Each path below is one point turned by a fixed rotation once a step. After each direction that follows a path, write how fast that rotation turns it, in deg/step (0 if it stays still).
Each turn is a multiple of 5 degrees from 10 to 175, or 0.
Each row of a path follows its step; steps can be skipped.

step 3: [  7  -5  18  -6  -2  -4  12   8  -8  29   6   2  -7   3 -17 -24   9 -10
  14  11   3  -7  14 -13  10   0  13  24  -7 -21 -14  21 -25  -2   2  -7
 -13  19  16   9   4 -11 -21  -2   4   4   0]
step 7: [ 31 -23   6   4  -5  -2  13   3   4  -6 -13  -7  10  21  -6 -22 -20   3
  -6  18 -12  -5   9   3  -6   1  32   1   0   0   1  -4 -10 -14  24 -13
 -14  -3   8  15 -12 -29   5   3   9   3  -5]
step 16: [ 18  -6   7 -24  11 -21   5  -7  15  -7 -17 -22   3  14  -6  -6 -11   0
  -5   8  -7  -2  -2 -15  -5  -1 -16  -4  -6  -1 -18 -12   6  19   7 -25
 -30  16   0   5   6 -13  -1  -9  10  15 -22]
step 17: [  2   4  15  17  27   4  12   6  18  -8 -15   9   1   4   7 -20   3 -18
  17  24   0  -1  10   8  -8  -9   5 -11   3  -9   3  10   3   3   0   5
 -20  30  16  10   8   4  -9 -19  -9  29  -6]
step 20: [  9   7  -4   6  10  11  18  -5   9  10   2  19  -9  13   6 -16 -18 -16
   5  18  -3  12   0   0  -8   5  -1  16   7 -23 -14  16  -4   9 -21   5
 -24   9  10  18   8  -5 -20 -18  -7  12 -27]
step 22: [ 27  -8   3 -18   7   7  14 -13  -8   9 -18 -33 -11  11 -11  -1  -6 -23
   0   5   5   3  14  -5  11  10  16   9   0 -12 -12  -4   2   9   4 -29
  -2  14  12   1 -17  -7  -4   8   5  19 -19]
step 33: [ 19   5  29 -22  -6 -12   5  -2  -2  17   6  -3  -8  10  -6   3  13  -7
 -10  17  10  -9   8 -31  11  -4  -6  13  -9  -4 -10  10  -8 -10  12 -19
 -18  15  -5  16  -1   8  -7  16  15  23  -7]
step 40: [ 25 -12  -5   6  -1  -4  -9  -4   5 -18 -21  -7 -19   7  -7 -21  -7  -9
  -3  12   3  11  13   6   0  12  15   2 -10 -16 -16  -3 -14 -11  33 -22
 -13  14  -6  12  -8   0  18  24  -3  -1  -2]
step 44: [  4  -4   3  -4  -2 -11  11   6  20  -3  -2  -6 -24  10   7  -7  -6 -17
  -5  22  24   0  15  -8  -2 -24  -2   4   7  -5  19  -9   8 -12   3 -13
 -35  -1  -8   8   4  10 -19  16   2  16 -22]
Speeds:
[ 2  4  0  3  2 -1 -1 -8  1  3 -3 -2 -1  1 -1 -5 -1 -2 -8 -2  0  6 -5  6
 -9  0  1  1 -3 -2  6 -4  8 -3  5 -6  4  1  2 -1  2  2 -6 -6  0 -4 -1] -> 120
[ 4  4  4  2 -4 -6 -7 -3 -1  1  3  1  3 -6 -1  2 -4  4 -2 -3 -5 -2  1 -1
  3  7  6 -2  3 -4  7  2 -4 -1  1  1 -2  5 -5 -1  1  2 -9  8 -3  2  1] -> 10
[ 0  2  0  0  5 -3  0  8  0 -1  1  2  7 -2  2 -7  0 -2  4  4 -9 -5 -9  0
  3  5 -4  3 -2 -3 -1 -2  6  4 -4  2 -3  1 -2 -3  5  1 -3 -5  0 -7 -4] -> 100
[ 4 -4  3  0  0 -3  5 -1 -9  3 -5 -1  0 -3  1  4  5  5 -2 -4 -3 -4 -7 -1
  0 -2 -1  2 -5  0 -4 -5 -4  2  7 -2  1  2  6 -2  2 -7  3  7 -4 -4 -1] -> 120
[-8  0 -3  0  8 -2  5 -3 -4 -6 -3 -1  0  3 -7 -4 -6  3  2 -9  2 -1 -4  2
  2 -2  4 -2  0 -1  2  0  3  3 -1  1 -7 -3 -1  2  5 -3 -1  1 -1 10  0] -> 10

step 7: [  9   8  11   0  -3  -5  -5  -8   1  28  14   7  -4  -3  -6 -13  14   4
  -9  -8 -28  11 -14 -17   0   6   3  -1  15  11  20 -19 -21  -4   5  26
  19  13  -2   6 -15  15  -8 -11   1 -42  -2]
step 8: [  3 -18  11 -14  16 -21   2 -13 -19   8  -3 -12 -35 -14 -13 -23   5 -34
  -4  12 -13  -5 -28  -7   8   1  -3  -2  -2  -9  -3 -19   0   6  20  14
   2 -12 -11 -10 -12  -7  -6  -2   1 -14   0]
step 12: [ -1 -10  22  12  13   3   6   3 -14  10  -6  14   8   0 -17 -12  -7 -22
 -15  -3 -20  13 -12 -12  -9 -13 -10  -6  12   1  18 -47 -15  13  15   7
  18  -3  -4  13  -8  -8 -16 -14  -5  -5 -10]
step 17: [ -4  -2  16   1  -7 -17  15   3 -13  -9   9  -2  -3  21  -6 -12  13  -2
  -3  -5 -29 -10 -43   2  12 -14 -10  14  -7  12   7 -36 -12  19  16   2
   7   1 -22   5  -3 -11  10  -2  -7  -4  -1]
step 21: [ -6  -1   2  -2  11 -11   5   0 -14 -11 -23  -3  -1  11  -2 -38  -6   3
 -21  10  -6 -20 -24 -15 -17 -11   1   1   4  10   7 -36   4   1  -2  25
  -6  -3   2   5   7   8  -4  -1 -20 -30  10]
step 23: [ -6   4  15   4  -3 -11  -5  20  12  -4 -12 -16  24  21   7   3  14  -1
   2 -10 -18  -2 -33 -15  -3  -6   5  -9 -14  11   3 -15 -14   4  27  15
  12  15  36  -5 -24  11   2  -3  14  -6   0]
step 24: [ 22  -8   0   1  -7  -3  11  -6   8  19  10   5 -25  -8  -5   5   8 -17
   9   1 -18  21 -15 -14  -4  -7   7  -4  -6  12  16 -11 -24  14   5  19
  23   6   6  11 -33  12  -5 -25 -10 -12 -17]
step 34: [-18  -9  22   1   6 -12  23  -5 -11  -4   4  -2 -13  19  -9 -11  10   3
  15   8 -15  10 -44 -18  11 -10 -19  -1  -7  21  11 -13   7   4 -12  15
  14  17 -14  22  -5  -5  -2   8  -6  -8  -2]
step 41: [ -3  -9  11   1 -13 -18  14   7   4   4  -4 -11 -16  -8   0  12   7 -30
  26  14  -9  -4 -15   1  -8   2  -2  -6 -19  14  -1 -12 -11  10  14  16
  18  -8  29  11 -27   5  -5 -32   1 -12  -4]
Speeds:
[-5 -1  0 -2 -6 -1 -2  2 10  1  1 -8  2  0  2 -6 -1 -3 -2  2 -2 -6  1  5
 -9  0 -1  4 -2 -6  0 -7  2  4  5 -1  0  0  5 -6  6 -3  2 -1  3 -1  3] -> 175
[-2  4  0  4 -4  4 -7 -5  0  0  2  6 -1 -5 -1  2  1 -1 -6  3  4  0  3 -2
 -3  5 -7  0  0  4 -4  2  6  5  8 -3  7 -6  1  4 -2  4 -4 -2  3 -1 -6] -> 170
[ 4 -1  2  4  2  2  0  3  0  3 -5  5 -2  7 13  0 -3  0  2  3  1  6  0 -4
 -4  7 -4  2 -3  0 -2 -5 -1 -2 -5  4  3 -3  8 -3 -1 -1  6 -1  1  1 -3] -> 40
[ -9   2   1   0   1   2   4   3   0  -2  -1   4   3  10  -4   0   0 -10
  -4   3  -2   3   2   4  -3   5  -1  -1   2  -2   1   1   1  -3  -7  -4
   0   0   1   4   6   1  -7  -2  -8   2  -3] -> 45
[-1  1 10 -5 -3  0  2 -2 -1  3  2 -5  0 -4  3 -2 -5  0 -1 -1  7 -2  1 -2
  7 -1  3  2 -2 -2  1 -9  3  2 -3  6  0 -8 -4  3  2 -3 -3 -4 -7  1 -6] -> 85
[ -4  -1   5   0   4   0 -10   2   2   4  -1   2   3   0  -4   5   1   6
  -3  -5  -6   2   0  -2  -2  -5  -1   5   2   4  -3  -4   6   3  -6   4
   0   8   4   2   0  -6  -4   4   0   4  -3] -> 130
[  0 -12   2   2  -9   1  -2  -4   2  -4  -5   3  -2   0  -1   2  -2  -1
  -4   4   1  -7  -1  -3   0   3   1  -2  -2   5   4   6  -4  -1   0  10
  -3   2   3   1   2  -1  -2   0  -5   5   4] -> 145
